rotation steps, each row followed by its count of steps:
The counts run from 0 to 718.
[ 13  21 -27  46 -16  13   0 -26 -45  32 -20  14 -22 -22 -23   1   8   1
  34   5  21  13 -27  -4 -15 -16 -18 -16  13  10   5  -3 -27  18   3 -31
  20  18 -17  20   4   2  28   0 -31  20  22 -28  -7 -26 -14  23  15 -13
  20] -> 152
[-36  21  -7  21 -21  -7  15  -1 -19  26  -7  42  -6   0 -10  -8   4   2
  20  35  24 -17 -14 -33   6 -16   3  -6 -26 -28   2  -9  -9  -6   7  -1
  21 -23 -31  20  15   6  14  -5 -22  39 -16 -15 -16  -6 -55  28  20 -17
  25] -> 27
[ -6  30  -6  43 -34 -15   8 -23 -28  30 -24  14 -15 -20 -14  11  18  -1
  25  17  28  19 -27 -24 -19   0  -9   6  -7  18  -7   6 -12  -2  11 -21
  25  14 -36  37  25   6  17   2  -2  25  27 -16   8 -19 -23  25  10 -31
  25] -> 602
[-12  -2 -18  36 -14  -9  28   9 -14  27 -35  16 -14   5  11 -16  30  10
  15  11  15  18  -4 -15  39 -31  16  30   9  13  10  -4   2 -13  10 -11
  26  -5 -29  10  54   6 -12  14  -9  18 -21  -1 -30 -11 -47  -2  27  -6
  21] -> 578
[ -7  19 -17  24   1 -24  37   4 -26  22 -32  13 -19 -27   2  10  45  -1
   9  19   1  15 -11  10  20 -15  19  30  10  20 -25  -6  -4 -11  12  -8
  36  14 -27  21  59  25  17  12  -8   6  -8 -17 -13  -2 -25   3  -5 -20
  24] -> 615
[ -9  10 -33  28 -15   4   9   5 -49  22 -25  34 -14   2   4  -2  -9  -1
 -11  36  22   2 -18  21   8 -44   4  12  14 -22   8 -17   2  17   0  -4
  21 -10 -19  -7  22  -1  37  -9 -35  39   3 -27 -30  -3 -38   7  17   9
   8] -> 508
[-12  18  -7  19 -21  -3  21 -10  -4  37 -21  22 -18  -7 -22  -6  11  17
  59  -7  26  -3  -7 -30   1  -9 -12 -25 -13  14  30   2 -31   6   9 -24
  30  11 -17  15   4  -3  -7  19 -17  21  12  -6 -31 -30 -17  37  11   1
  39] -> 390
[-31  51 -11   8  -5   5  17 -18 -18  16   0  28 -31  20  15  -4  26  19
  11  21  21  -2 -13 -12   9 -16 -23  14 -12  -8   4  -9   2   6 -13  27
  20  11 -26   4  36  10  23 -10 -35  42   6 -13 -24 -10 -29  42  15  11
  26] -> 233
[-10  14 -24  21  13 -14  21  23   4  32 -37  16 -24 -21 -14 -15  34 -21
  12  25 -22  10 -21   1  21 -32  17  40  11  27  -5 -17   4   0   3 -27
  26   1 -30   3  39   3  13   5  -5  13   9  -9 -26   6 -40   8   1  34
  13] -> 91
[  7  24 -19  23  -4 -28   0  -6 -26  23 -30   1 -21 -28 -17   3   9 -28
  35  13   7   3 -32 -20 -12 -16  -7  46 -15  15 -23 -24  -7 -10  -7 -47
  24  -2 -14  24  26   8  21  14  15  27  34  -3  -5  -9 -25  27  -5 -16
  10] -> 80
[ 12   6 -27  47   5  -4  20  -6 -30  14 -20   5 -17   3  -4  -8  15  -2
  48  21  16  -3 -34 -49   5 -28   5  32 -24   0  17  -8   6  -9 -11 -24
   1   0 -20  23  10 -25  -6  25 -18  21   2  -4 -15 -24 -33  30  22 -22
  12] -> 561
[-15   2 -19  16 -26 -15  -6  16  -7  42 -39  22  -6  -8 -14 -26  -8 -22
  20  14   8  -1  -6 -10  16 -35   2  21   6  -6   0 -28  -7  -4  13 -40
  25 -32 -17   1  28   9  14   0   8  40   1   2 -38   2 -57  11  20  16
  12] -> 297
[ 22  19 -28   3  15 -29  28   2 -27  31 -26  15 -15 -22  -3  14   8  -3
  52   2  11 -23  -1  16  -2 -25   1  20  -7  -8 -23 -27  -8  -5  30 -31
  24 -11  11  -8  25  26  23  19  -5  12   2   1 -38  16 -30  43  -9   3
   6] -> 456
[  0  -2 -20  33  -9 -10  35   9 -23  37 -25  31 -14 -19 -25   6   6  12
  54   6  26  -8  -7 -10   6 -18  15 -24  -5  -5  20   8 -34  -3  26 -27
  32   1 -17  22   3  -3  -3  27 -28  -1 -12 -15 -26 -14 -34  21   5 -16
  27] -> 385
[-19  27  -7  18 -30 -28  29  14  -4  28 -41  25 -14   3  11   8  16   4
  -7  28  22  16  -9  10  10 -29  15  34   7  19   8  -5  14   4  16   1
  35   3 -35  -4  52   2  12  -1   0  32  23  -4 -30   2 -33  12   4  23
  18] -> 54
[ 33  18 -39  20   5  -4  22  -6 -39  27 -32  14 -24  -8   5   7   6   9
  21   1  14   4  -5  30   5 -49  -5  22  18   7   4 -21  -6  20  10 -27
  28   8  11 -25  24   7  21  10 -25  21  24 -14 -44  -3 -19  20   8  27
   7] -> 704
[ 15   3 -27  46 -17  -8  -7  -3 -35  27 -44  -3 -21  -9   1 -13  12 -15
  12   5  12  30 -21  -3  13 -34  -4  44  25  19  -6 -18  -1  -6   0 -36
  19   0 -19  15  45   5  14   4   2  26  15  -6 -16 -12 -32  -2  23 -10
   5] -> 329
[  0 -10 -24  29   3 -14  51  18 -28  30 -34  25 -11 -19 -12   8  19  12
  46  12  17  -7  -6   0  21 -22  28 -11   3   0  16   5 -18  -4  24 -18
  29   6 -16  17  19  -3  -4  36 -28  -5 -22 -16 -33 -14 -26  14   0 -17
  26] -> 382
[-16  13 -15  20 -23 -17 -20   1 -35  20 -39  -2 -27   2 -11 -11 -22 -19
  37   7  36  -5 -34 -20  -4 -22  -8  15  -6 -13  18 -16 -14  -4 -18 -26
  13  -4 -27  31  16 -20  28  12  -6  39  15  -7 -27 -26  -9  26   0 -29
  21] -> 316
[-28  24   5  15 -29 -17  17  12   0  23 -27  21 -37   7 -17   4   3  12
  22   4  33   6 -13 -19  12 -28  18  -5 -13  -2  32  14 -34  -1  -1  -4
  44   7 -39  26  20 -17  -1   7 -24   9   1 -12 -31 -19 -24  18   3  -9
  45] -> 589
[ -1  25 -13  30 -15 -10   4 -12 -20  18 -30   1 -21 -30 -38   7   2  -8
  37  12  11   0 -31 -31 -11 -31  16  -7 -13   7  13  -2 -31  19  -6 -37
  24  14 -24  25  -4 -22  18   5 -20  10  16 -28 -17 -28  -3  23   1 -21
  39] -> 353
[-11  19  -7  39 -18  -9  10   2  16  32 -41   1 -15   8   1 -19  39   3
  20  12   5  21 -11 -32  25 -28  15  23  10  23  15   2   8  -4  19  -8
  11   3 -42  14  48  -9  -5  -4  -9  16 -13   3 -29  -3 -40  17  30   6
  27] -> 574
[-38   5 -22  16  -3  -5  15  33 -15  20 -36  27 -23  13  -5 -15  -4 -11
   8  34  13  -4 -26   1  20 -33  17  16   6 -14  34  -7   2   6 -13   3
  19  -3 -41  10  23 -26  22   9 -30  31  -3 -17 -38 -10 -29  11   4  18
  18] -> 306
[-14  34 -19  -1  21  -4  -7   2 -11  18 -24  -5 -40  25   9 -18  13  -8
  48   3  11 -21 -22  -9  11 -19 -20  26  -1 -21   7 -23   7  -8 -11   5
  -7   2 -18  11  35  -5  32   5 -26  33  -6   4 -42   1 -17  56   3   8
  12] -> 484
[  3  36  -5  16 -24 -22  20  -5  20  33 -25  18  -9   1  -7  -1  15  13
  31  10  14  -5   4 -35   5 -44  16  12 -23   2  10  -7  -4  12  31 -21
  21 -18 -14 -12  19  -2  -7  -9  -2  22   2   5 -44   9 -47  40  25  23
  30] -> 14
[ 10  63  -1   2  -7 -32  -6 -11   2  22 -21  -5 -47   8   1  15  11   1
  28  -4  21  -3 -13  -7  -9 -32  -2  36 -15 -12 -19 -10 -12  -1  13  -5
  21  -1 -15  12  38   8  29 -17  -8  13  12   5 -29  20 -25  53  -4  -3
  23] -> 247
[ -7  16 -24  17 -17  -3  14   5 -28  25 -40  21 -13  13  15  -6  -2   5
  -2  23  21   5  -6  20  14 -47   0  21  18  -3  20 -20  14  22   3  -2
  18  -2 -12 -25  35  -4  26  -5 -21  42  17 -13 -49  -4 -25  15  17  30
  10] -> 504
[ -3   6 -27  23   5  -4  28  14 -36  10 -29  16 -34 -13  -8  -1   9   4
   9  12   8  10 -18   0  27 -53  23  28   1   8  19 -10 -26   7 -27 -22
  44  12 -15   6  23 -13   4  21 -31   6   0 -29 -33 -28 -20  -8   2  -6
  31] -> 344
[  0  16 -19  28 -15 -14   9  -6 -37  16 -31   8 -16 -33 -31  10  -6  -8
  32  15  17  -2 -30 -20  -5 -33  21  -6 -13   1  12  -6 -30  16  -7 -37
  29   9 -18  25  -2 -18  19  13 -19  11  10 -30 -18 -28  -3  14  -2 -30
  37] -> 351
[-18  23  -7  19 -19  -2  27 -14  -7  32 -27  16 -13  -3 -12  -8  18  19
  57  -2  26   0  -9 -30   2  -4 -16 -22  -8  24  34   0 -18   9   5 -15
  23  21 -20  10  12  -5  -6  21 -16  30  17  -6 -32 -37  -7  40  13   4
  36] -> 392
[-16  35  -5  -9   0 -32  38  11   2  22 -28  19 -32 -22 -18  13  17   8
  35   0   7  -6  -4  -4   9 -24  17  10 -17  21   8  -7 -32   5  -2 -22
  55  15 -12   5  23   5   3  22  -8   5  18 -11 -38 -13  -6  26 -22  10
  44] -> 626
[-15  22 -29  15  19 -14  15   9 -38  12 -11  25 -21 -12  -8   3   4 -21
  26  46   4 -28 -38 -15  -3 -25   9  30 -27 -29 -14 -22   6  -5 -13  -8
   8 -12 -22  21  12  -5  37   8 -26  30  -3 -19 -13   2 -36  36  -5 -12
   8] -> 275
[ -1  27 -15  38 -14 -11 -15  -2 -11  21 -48 -16 -34  10  -6  -7  10 -17
  26  12  19  18 -40 -15  -5 -26  -1  31  13  15  24  -1   9   6  -4 -16
  -1  18 -41  24  31 -34  26  -1 -12  24  27  -4 -21 -12  -7  31   8   0
  14] -> 322
[ 17  32  -8  22 -23 -28  15  -8   8  33 -29  10  -5 -10 -12   9   9   6
  38   9  19 -10  -2 -30  -4 -42  24   9 -21 -11  -4  -6  -6   7  45 -28
  14 -22 -12  -2  18   0   5  -9  -1  11  -6   3 -35  17 -46  42  18   1
  25] -> 11
[  0  -8 -23  30   0 -13  45  15 -29  33 -30  28 -12 -17 -16   9  15  11
  49  10  21  -8  -7  -3  16 -21  25 -16  -1  -3  16   7 -22  -4  26 -22
  29   4 -17  19  14  -3  -3  33 -28  -4 -19 -18 -29 -12 -28  17   1 -17
  25] -> 383
